Named moves come first, each a turn or a mirror and shown by rows before and after it. Which of them, in which order, take the first row of each pair that follows to the second? Write the first one first, as in the answered first pair.
J_708:
25.7, 4.4, -2.9, 10.6, 7.4, -30.4, -16.4, 6.8, 10.2, 8.1, 2.4, 10.1, 1.6, 14.3, -2.9, -11.3, 7.3, -23.9, 1.5, 3.8, 19.6, 23.5, 9.0, -0.6, 1.6, 6.2 => 15.3, -0.7, -11.5, -20.7, 6.0, -22.9, 2.3, 21.0, -4.3, 13.2, 9.2, -6.0, -4.5, 13.0, 3.1, -7.3, -3.7, -8.1, -13.3, 18.9, 8.3, 20.2, 7.6, -27.2, -1.3, 15.7
13.4, -4.4, -5.6, 26.2, -20.6, -10.0, -27.5, 20.0, 13.5, 12.3, -24.3, -16.1, 18.9, 10.3, -34.1, -24.6, 17.4, -16.5, 1.4, -5.8, 29.3, 17.9, 32.5, 0.7, 18.9, -5.6 => -5.3, -11.1, -15.1, -14.4, -20.8, 2.4, -1.5, 40.1, -10.6, 24.7, -7.3, -34.4, 3.9, 6.1, -31.5, -17.5, -6.1, 9.1, -11.9, 16.5, 15.8, 16.6, 32.3, -27.4, 23.4, 3.6
-1.5, -10.7, 0.1, -19.8, -12.1, -3.7, -7.4, 28.1, -18.4, 11.7, 6.9, -29.5, 11.6, 12.3, -3.1, -0.8, -19.4, 18.0, -15.9, 14.6, 9.7, -2.5, 15.0, -21.7, 4.3, 18.1 => 22.3, -0.1, 6.4, 27.6, -10.0, -9.3, -41.2, 2.8, 8.3, 0.0, -5.0, -4.5, 21.4, 15.7, -6.6, -16.9, 6.4, -6.5, -7.9, -6.1, 16.0, 0.3, 18.8, 14.7, 2.0, 0.7
J_263:
2.5, 28.0, -7.8, -7.9, -25.4, 2.9, -9.9, 27.9, -3.6, 5.9, 10.7, -38.2, 24.6, 1.0, -21.9, -3.9, -1.4, 1.1, -7.2, -3.7, -13.2, 8.8, 22.1, -14.9, -5.5, -2.9 => 9.3, 13.9, -7.5, -13.0, -7.8, -15.0, -4.9, 26.7, 0.5, 24.0, 9.7, -17.8, 28.6, 9.4, -8.2, -11.5, 10.9, 1.1, -7.3, 5.5, 15.7, 12.2, 29.8, -24.4, 5.5, 10.5
-5.9, 16.2, 16.0, -21.7, -11.9, -24.0, 11.3, 18.5, 6.5, 24.7, -7.3, -11.7, 0.9, -3.6, -6.2, -4.1, -11.3, -40.6, -1.6, 16.8, 29.2, 3.2, 1.0, -18.5, -16.1, 26.3 => -14.2, 2.3, 17.2, -35.4, -2.6, -20.2, 17.6, 9.8, 3.6, 22.5, -7.1, -6.5, -8.7, -2.7, -3.1, -0.1, -20.4, -35.5, 1.9, 17.3, 23.3, 4.8, -2.2, -19.4, -17.9, 31.7
-34.2, 7.8, 0.1, -22.8, -2.6, 19.4, 49.4, -24.4, -12.9, -23.4, 2.5, -11.6, -27.2, -28.5, 5.3, 4.5, -24.9, 13.8, -7.5, 20.1, -19.7, -7.3, -25.8, 9.8, -17.0, 14.3 => -24.4, 38.6, -4.6, -1.8, -29.3, 29.1, 29.9, -6.8, -13.3, -29.3, 4.4, -39.4, -5.7, -25.5, -23.2, -1.9, -19.8, -1.0, -10.3, 11.2, -36.5, -4.0, -8.3, 12.9, -14.6, 4.3
5.7, -27.7, -9.2, 28.3, 29.1, -27.1, -6.5, -31.9, 26.3, 11.1, -26.8, 30.8, -17.3, 20.1, 14.6, -2.6, 19.1, -14.6, 1.5, -6.5, 25.0, 3.1, -11.7, 8.7, 9.6, 10.1 => -11.2, -28.0, -9.0, 21.5, 28.2, -3.0, 8.6, -40.5, 23.0, -5.5, -17.9, 32.7, -34.8, 8.6, 12.9, 4.3, 5.4, -10.2, 4.6, -6.7, 1.9, -6.3, -30.9, 14.7, -2.4, -1.8
J_412:
6.8, -13.7, -0.9, 26.7, 9.6, -4.6, 18.4, -15.9, 29.3, -15.0, 7.1, 16.5, 4.3, 15.8, 6.1, 16.4, 3.0, -4.0, 17.3, -9.5, -29.2, 5.6, -32.5, 29.0, -46.2, -11.5 => 31.8, 0.9, -6.4, 14.1, -6.6, -29.2, -1.2, 31.9, 23.9, 17.4, 0.5, -14.6, 35.9, 37.0, -15.9, 3.7, 16.7, -6.1, 7.5, 4.8, -0.3, 25.1, 20.9, -10.1, -26.5, 12.3
39.7, -39.6, 30.3, 46.9, -4.2, -18.1, 2.5, -36.8, -12.9, -30.4, -10.1, -4.9, 0.8, -23.5, 9.7, -7.3, 2.9, -53.7, 10.8, -16.9, 11.1, 7.5, -11.9, 26.7, 5.6, 29.4 => 43.0, -39.0, 22.3, -1.0, -7.1, -32.4, 16.1, -3.6, -32.9, 2.8, 0.4, -37.5, 9.6, -14.4, 2.6, -9.9, -9.3, -30.2, -2.9, 10.7, 30.2, 16.0, 19.3, -15.7, 15.2, 59.9
-18.0, -5.1, -39.0, -62.7, -9.7, 6.2, 61.4, -17.8, -34.6, 6.2, -1.6, -26.5, -28.2, -17.7, 15.2, 15.5, -7.3, -1.4, 1.3, 10.3, -32.4, 5.6, -21.6, -24.5, 11.3, -3.1 => 17.6, 13.7, -25.0, 29.4, -25.7, 0.3, 9.4, -47.5, -0.5, -25.2, -27.9, 6.5, -3.9, -9.6, 0.4, -2.9, 34.3, -42.9, 23.0, -40.9, -33.0, 2.7, -22.6, 45.0, 14.5, -28.9
4.0, 49.6, -9.4, 3.4, -59.4, 34.0, -1.9, 18.5, -26.9, -21.0, 2.8, -36.3, 29.8, -8.0, -39.6, -8.7, -7.2, -4.0, 1.4, -9.4, -20.0, -4.9, 9.6, 4.3, -0.4, -17.9 => -19.6, 33.8, -12.0, -23.8, -48.8, 40.2, 25.7, 15.7, -32.0, -18.8, 9.2, -39.6, 5.6, -14.2, -28.4, 7.3, -23.1, 13.7, -2.4, 7.9, -26.9, -10.3, -4.9, -9.1, -2.2, -16.4
Now pairs of rows:
Between the rows of a pair lie 2 to 3 moves.
22.3, 17.8, -0.9, -14.1, 2.9, -22.2, -8.0, 18.8, -7.7, 40.2, 10.5, -44.8, 6.7, 1.3, -25.1, -15.1, -17.5, -3.6, -8.5, 5.8, 22.8, -6.8, 34.5, -19.0, 7.9, 17.9 => 30.9, 3.6, 8.2, 13.2, 27.4, -39.6, -23.4, -13.4, 16.1, 33.6, 0.3, -4.3, 3.1, 8.1, -2.0, -21.6, 4.1, -15.4, -0.2, -3.0, 38.7, -3.8, 23.6, 9.5, 7.0, 19.7 : J_263 then J_708
-26.8, -46.8, 12.0, -20.4, 8.1, -59.0, 13.1, 17.8, -8.0, 10.5, 13.3, 0.7, -37.0, 0.8, 13.4, 27.8, 18.7, 32.2, 16.7, -10.6, 20.3, -33.6, -16.2, -11.7, -39.0, -8.2 => -27.6, -6.9, 15.2, -3.3, -32.0, -28.8, 6.9, 29.9, -22.5, -21.9, 11.6, -34.9, -20.8, -1.4, -25.0, 31.5, 7.4, 27.2, 14.8, -26.6, -23.7, -43.5, -22.6, -0.2, -50.1, -40.2 : J_263 then J_263
-19.6, -9.4, -16.9, -35.3, 0.0, 16.1, 21.7, 1.2, -18.0, 12.1, 11.8, 0.9, -25.7, -11.9, 7.1, 16.6, -23.7, 14.5, -15.1, 6.1, -4.7, -2.8, -10.3, -11.8, -10.7, 7.5 => -24.0, -8.2, -11.8, -24.6, 4.3, 22.2, 20.0, -10.2, -11.8, 1.8, 11.5, 12.0, -31.5, -15.8, 13.0, 17.4, -22.4, 8.7, -10.5, 6.7, -9.0, -5.2, -22.0, 3.4, -12.5, -2.9 : J_412 then J_412 then J_412
19.5, 8.4, 11.8, -36.2, 11.3, -8.8, -19.2, 43.1, 13.0, 18.4, -2.5, 8.2, 14.5, 8.6, 19.6, -8.0, 7.0, -4.4, -26.6, 4.3, 30.0, -7.7, 45.5, -6.3, 10.4, 31.9 => 27.5, 14.6, 17.7, 11.5, 13.6, 0.9, -41.5, 7.8, 33.4, -17.3, -12.5, 39.5, 14.6, 5.2, 24.8, -8.6, 29.8, -27.8, -13.9, -22.6, 15.7, -16.6, 21.8, 36.7, 3.6, 9.3 : J_412 then J_412
-1.6, 22.1, -7.9, 27.9, 6.7, -4.6, -4.9, -33.7, 13.0, -7.3, 22.6, 15.9, -14.7, -16.0, 1.5, -21.6, 36.3, 23.0, 9.9, -14.5, 3.5, 2.8, -10.8, 12.3, 1.5, -36.6 => -3.8, 40.2, -13.7, -1.4, -22.8, 2.2, -0.9, 8.7, -9.3, 4.9, 30.6, -26.9, -3.6, -7.0, -22.9, -21.8, 28.8, 33.7, 1.5, -1.6, -8.5, 10.2, 13.3, -17.0, 1.5, -30.9 : J_708 then J_263 then J_263
0.2, 12.3, -31.2, 16.6, -8.5, 11.1, 13.9, 15.5, 1.4, -41.9, 5.4, 18.5, -24.7, -22.6, 6.5, -9.9, -23.0, -6.7, 26.0, 11.8, -10.3, -3.0, -44.9, -13.7, -38.5, 7.1 => 23.4, 17.5, -25.4, 40.5, -12.4, -6.2, -14.4, 17.5, 12.0, -30.0, -6.9, 24.4, -0.8, -5.2, -3.0, -19.1, 0.8, -20.8, 24.4, 0.5, 14.5, 13.0, -19.5, -4.4, -32.8, 13.3 : J_412 then J_412 then J_708
-11.8, 15.4, 14.3, 19.8, 2.7, 33.4, -27.4, -4.4, 15.2, -35.1, -21.6, -0.9, 19.4, 26.1, -1.2, -35.2, 4.5, -14.8, 4.1, -3.7, 1.0, -19.8, -0.3, 4.1, 1.2, 2.9 => -13.6, -5.4, 12.9, 1.2, 27.8, 19.7, -15.7, -19.3, 20.8, -23.9, -19.9, 18.1, 5.5, 23.6, 22.9, -34.5, 3.4, -1.9, 2.2, 15.7, 14.6, -23.4, -10.1, 3.2, 8.2, 14.4 : J_263 then J_263 then J_263
-23.9, -5.5, 15.0, -28.0, -9.9, 16.2, 17.4, 12.0, 3.7, 9.7, 52.6, -20.9, -15.6, -14.2, 25.5, 22.7, 8.2, 17.0, -2.7, 13.2, -18.7, -14.5, 6.6, -31.1, -15.8, 21.9 => -11.2, 12.3, 10.7, -14.8, -31.7, 20.3, 2.4, 25.2, -1.1, 7.3, 49.1, -41.4, 7.1, -4.2, 9.0, 11.7, 11.0, 2.0, -8.4, 5.8, -24.3, -11.3, 22.6, -34.1, -15.8, 19.3 : J_263 then J_263
-0.9, -22.9, 8.3, -18.9, 17.4, -16.4, 24.5, 15.9, -25.6, 28.8, 2.7, 7.5, 33.0, 2.4, 22.2, 16.1, -10.6, 9.9, -9.9, 26.4, 30.3, 15.1, 27.5, -27.9, 4.8, -0.7 => -24.5, 2.9, 13.2, -6.8, -12.8, 27.9, 31.7, 20.4, -34.3, -3.8, 9.1, -20.0, 30.2, -14.0, -5.6, 28.0, -30.6, 8.7, -11.8, 7.5, -22.2, 3.1, 2.2, -8.9, -7.8, -36.8 : J_263 then J_263 then J_263
12.7, 4.3, 16.0, 10.8, 4.7, -30.7, -55.3, 12.7, -17.2, 20.2, -42.3, -4.3, 29.6, 9.1, -19.3, -21.3, 11.4, -35.5, -15.1, -45.3, 44.4, -4.3, 44.6, -32.8, 26.8, 34.5 => -8.9, -19.7, 26.0, 29.4, 48.6, -22.1, -36.5, -44.2, 1.7, -13.2, -44.9, 49.5, -14.3, -10.3, 12.4, -11.7, 8.5, -39.8, -3.2, -56.2, 26.8, -22.5, -13.4, 11.2, 14.4, 6.3 : J_412 then J_708
